Which row each row swaps with, under one turn or mirror
fid: 1,3,-49,150,184,-43,33,-15,111,-48,89,92,-93,98,-119,180,208,87,46,-116
Rimor: 100,-42,122,-41,-71,157,55,31,36,66,-11,129,30,-250,-94,131,-49,198,6,160
Pilu: -4,90,-106,-34,-187,-146,21,-99,-88,151,-81,-23,92,121,21,-26,-120,-35,31,-51
sirad: 1,-24,6,189,151,38,-16,-84,125,-148,29,93,-18,24,-103,202,189,79,98,-148
fano: -40,23,7,114,178,-18,4,-121,127,-95,4,71,2,88,-85,228,161,20,143,-81
labu: 123,2,-171,15,-77,246,-123,99,-42,25,147,-2,72,92,183,49,163,123,87,-10
Tapu: 116,17,44,-187,91,-58,17,103,93,60,-63,104,38,129,-19,-193,49,-120,-63,-97
vas: 102,-124,-44,88,-61,-76,-32,-23,-154,304,47,-85,251,5,-48,12,92,1,116,-137
Nop: 166,123,-33,-18,-246,59,31,20,-28,185,27,41,145,45,-274,91,51,103,-226,51
tuz: 157,-58,-77,-171,-159,117,-4,157,102,111,89,-50,98,128,-169,-97,-12,-82,60,-32
garon: 75,198,89,62,-43,36,-106,-165,-141,59,-125,30,125,76,-116,-42,101,106,-279,-95
Pon: 81,-66,109,17,19,123,-205,198,-189,35,-107,-38,177,203,-95,-25,-66,22,100,-81
mefo: 133,87,16,251,29,21,142,-60,-104,112,2,-3,102,-14,80,-139,51,25,-200,-85
Kala: -20,38,-13,48,-61,-18,-79,-67,-89,144,-89,-74,244,59,-93,-105,-96,-16,-186,-195
busug: 45,154,-42,-67,-29,113,-71,93,-84,-162,-7,131,221,230,-6,-132,18,37,-138,23
mak: -39,31,1,217,140,-84,13,-53,68,-111,74,128,37,23,-143,221,154,63,124,-67
nage: 121,-111,145,164,38,9,-19,62,-30,-38,51,39,281,255,-183,-171,39,-27,-46,-62
Dos: 23,45,61,209,175,-29,-7,-68,23,-91,73,91,12,126,-164,209,169,51,175,-59
Gom: 72,-60,192,-57,-14,222,46,-64,11,88,-97,86,75,-193,-98,122,-73,169,-14,112
rer: 212,-42,92,19,-24,-151,86,-39,17,40,-123,-77,319,218,54,11,76,71,-129,47
moba: 132,-13,-16,-156,-40,-83,-39,-49,33,162,20,84,125,-106,200,-141,-12,33,119,-21
Logu: -75,-75,-39,-118,-62,-68,-6,46,66,38,97,-8,275,121,103,-80,137,163,-163,70
bugaz: -18,-31,16,198,109,-121,-33,-67,116,-118,37,82,54,43,-175,223,171,103,127,-78
tovam: -15,-9,24,193,159,-26,-25,-92,185,-68,26,92,-1,97,-140,236,199,66,45,-37
lupen: 293,-81,11,146,-67,-74,-62,2,30,43,89,112,152,264,-132,132,304,90,4,45
ter: -21,45,-10,228,170,-79,23,-53,94,-80,28,95,-18,38,-102,180,195,107,94,-96
rad: 297,-29,-26,-87,-102,50,-201,-47,19,89,-72,-22,-65,157,86,111,239,102,93,10
Kiz: 98,-60,146,-11,-45,240,-13,-32,56,160,-45,97,44,-208,-174,154,-21,174,-45,102
Dirov: 94,-25,109,-37,-50,214,14,30,13,97,-37,109,28,-249,-99,105,-14,259,-4,107
nived: 157,79,-121,-179,-106,94,-100,-32,-68,165,33,-8,366,93,-87,107,117,-21,64,-115
fepa: 109,157,-198,77,-187,76,-52,102,-9,143,-24,-145,85,185,-92,-15,44,-60,-8,-68
bapod: 109,34,161,-115,-54,182,78,6,35,86,-10,97,-5,-185,-129,83,-45,185,-36,168
Zavon: 199,-224,-47,-113,-26,10,-198,17,95,61,13,23,151,179,157,-55,135,48,87,-39
fitoz: 87,-60,127,-76,-100,123,25,-13,66,88,-28,119,84,-275,-168,103,-32,211,-19,80
kitag: 107,-103,56,-48,-72,-3,-166,-115,-118,10,37,223,281,175,126,-100,71,99,84,50
Ped: 310,-95,106,10,-79,84,-20,24,-41,15,-3,133,226,172,51,-177,191,8,-136,78
nako: 286,-46,89,91,-23,91,-85,19,-18,56,19,147,255,156,46,-220,207,52,-102,62
Vun: 175,-28,108,-122,4,225,9,40,7,25,-33,99,14,-197,-103,109,-69,233,-6,99
bavi: 108,-80,146,11,-5,240,6,56,-60,129,-5,103,22,-177,-142,94,-29,273,-83,72
pase: 364,-11,-35,40,-56,-11,6,63,-141,128,-86,7,56,114,-8,-74,5,-129,161,-51
Bul: 51,62,3,182,230,-63,10,-58,40,-135,19,79,-9,71,-146,189,125,60,93,-127
Doli: 97,-78,137,-3,-58,224,57,-14,48,42,-77,69,1,-241,-108,115,-49,201,-41,38
nedoz: -105,59,-5,134,18,-95,-160,-18,-123,-34,-11,-36,257,104,95,-19,-75,125,85,-80
kogo: 97,127,-166,65,-186,79,-49,77,-99,88,-12,-121,110,218,-143,45,59,-114,-28,-117

Vun pairs with Bul
Dirov pairs with ter
moba pairs with nedoz
nage pairs with tuz
busug pairs with pase
Kiz pairs with tovam

Which row each row swaps with, under one turn or mirror
Fut: 2,197,112,-246,-76,144,-146,-11,22,-122,104,14,-80,199,31,-119,142,74,187
dig: -24,76,-52,-36,-143,-43,-25,-151,-251,152,-83,30,34,297,126,31,-92,121,166
ponop: -91,7,104,-156,-114,178,-249,-115,-19,52,103,-45,-114,81,-6,83,-204,54,87
febud: -165,17,-59,186,90,-63,-66,-108,180,7,150,85,90,107,99,-16,21,122,-100
vit: -125,99,112,-278,-111,123,-127,-141,-64,31,90,-25,-70,111,-91,61,-226,24,32
kam: -134,35,109,-120,-62,102,51,-166,73,-157,-43,-11,-42,235,-150,-301,-30,100,166
begor: -20,-16,-61,-89,-164,-3,-32,-51,-251,121,46,29,165,254,127,15,-109,75,199
tezo: -146,51,-6,-156,-120,166,54,-35,41,-98,-73,86,-13,113,-182,-231,-92,187,215
Fikud: -236,14,89,-79,153,91,-231,151,-18,-96,111,30,-77,93,114,-178,-89,67,-128
sofo: -26,170,-77,-108,223,4,-23,-45,-3,78,-140,46,85,297,85,-72,-245,254,-100
Zenug: -326,-106,112,-83,41,191,-1,180,-70,-118,39,82,109,322,22,-20,69,144,-26
rufe: 24,100,-113,6,-6,193,-51,-112,-44,-126,-85,60,189,108,-113,50,93,243,-65
Gim: -139,-41,105,-102,-113,153,-21,-86,21,-89,-58,98,-17,84,-193,-236,-177,116,192
vunun: 2,90,-81,-136,133,-84,-19,-54,-10,42,-53,148,171,257,-1,62,-287,294,16
zez: -227,44,116,45,84,-17,-73,-146,195,-4,184,73,90,59,69,60,65,118,-31
Gegu: -251,-54,-71,-90,-20,177,14,87,-113,-16,60,70,184,400,98,82,78,164,-85
Nibaz: -260,63,44,-29,209,0,-246,69,54,-127,8,86,-160,253,-19,-103,-48,51,-122
segi: -15,242,-15,-125,-75,121,-109,-26,-56,-68,-81,35,118,47,-107,64,52,191,-155
Vade: -157,-19,-52,-42,-89,16,204,9,85,-95,-168,50,-73,195,115,89,-100,-37,141
salu: -67,-22,131,70,20,-151,-63,-99,22,6,126,74,63,394,38,-132,183,127,39
Rif: -68,47,-4,-75,-164,-59,-49,-84,-154,184,-103,135,56,255,172,24,-161,100,227
Vad: -268,-135,-28,-28,84,159,-81,192,-102,-49,38,63,119,313,0,-47,153,154,-23
Gep: -230,-56,-44,-65,40,125,98,-6,146,-167,-160,63,47,122,89,93,-178,19,161
vami: 35,141,-139,-74,109,69,27,-18,38,115,-127,142,28,173,40,-21,-258,300,5
dev: 14,38,3,27,45,-149,-6,-35,23,-63,175,113,138,391,105,-184,125,52,0
kimaz: -45,182,-76,-117,20,190,-103,-90,-11,-115,-170,40,183,73,-108,3,94,62,-95
Gozip: -254,40,31,88,96,0,-81,-113,170,-32,154,-45,-17,29,58,65,67,83,59
kosun: -78,15,180,-240,-163,186,-162,-52,-40,-25,77,33,-88,161,-49,94,-198,-12,33
vaso: -13,32,-23,43,52,-65,15,-23,-35,-104,153,138,154,288,25,-257,159,58,-94
viro: -29,122,-27,-16,-140,-29,-78,-109,-291,116,-71,77,113,191,133,-49,-89,111,177
zefi: -24,240,-79,-100,-90,147,-80,-42,-4,-133,-130,63,90,16,-90,-39,-79,197,-152
dudel: 1,146,126,-153,-131,196,-182,27,-10,-121,134,52,-66,223,15,-91,63,28,244
res: -184,-57,10,-92,-117,55,-89,-119,15,-170,-66,73,-88,213,-233,-144,-77,159,209
radil: -316,-139,-98,-22,20,120,-1,116,-160,-65,19,74,67,380,62,25,100,108,-75
rup: -57,58,91,-2,40,-126,71,-25,29,-89,119,220,190,450,30,-145,95,74,1
vamu: -304,-12,60,-175,166,-29,-189,109,39,-32,104,-5,-8,325,37,-48,-107,5,-146
rut: 11,-51,103,54,-40,-3,70,-15,29,-11,156,178,110,368,201,-187,75,123,-2
Pupuv: -198,85,65,-82,-143,151,34,-56,22,-130,-64,-2,-10,194,-210,-258,-113,222,107
bege: 38,160,-226,-180,67,-18,-37,54,-10,17,39,38,-57,309,249,-7,-116,14,31
Vavi: -242,28,124,-145,168,70,-259,142,72,-124,57,42,-101,298,85,-98,-41,30,-76
roz: 58,53,-84,-22,75,33,-6,-37,-78,117,-137,168,102,196,39,-69,-310,263,-18
Pizas: -238,-5,159,-78,203,90,-155,114,140,-89,-21,130,-86,249,164,-87,-69,30,-73
gogi: -174,-30,9,88,95,-15,-57,-65,291,19,181,78,99,121,108,7,32,76,-13
Dok: 62,164,-205,-81,31,17,-106,92,-37,24,109,65,4,268,232,10,-186,2,57
bev: -40,155,-61,10,117,-1,82,-19,50,84,-125,68,47,236,59,-61,-320,312,6
Buzo: -52,65,47,-207,-122,147,-143,-92,-127,46,128,6,-110,87,-196,21,-192,47,10
nuget: -69,-8,-39,-46,61,102,187,-49,115,-99,-216,63,-8,200,82,86,-64,-75,111
fif: -94,32,114,-200,-127,198,-82,-93,-29,16,105,28,-130,136,-45,72,-291,-14,30
sinov: -31,60,82,24,60,-179,65,-23,-9,0,175,143,169,318,73,-207,60,29,-32
zuf: -54,34,31,-37,-46,64,240,29,41,-151,-220,102,-29,184,92,29,-152,87,166
mup: -245,-10,150,-62,125,90,-254,103,37,-48,-11,94,-147,309,48,-138,-45,50,-132
bogik: 33,76,-62,11,-131,-118,-92,-81,-247,92,-32,57,84,194,145,19,-107,39,140

dudel pairs with Dok
Fikud pairs with rut
bege pairs with Fut
tezo pairs with vami
Pupuv pairs with bev
salu pairs with vamu
Gim pairs with roz

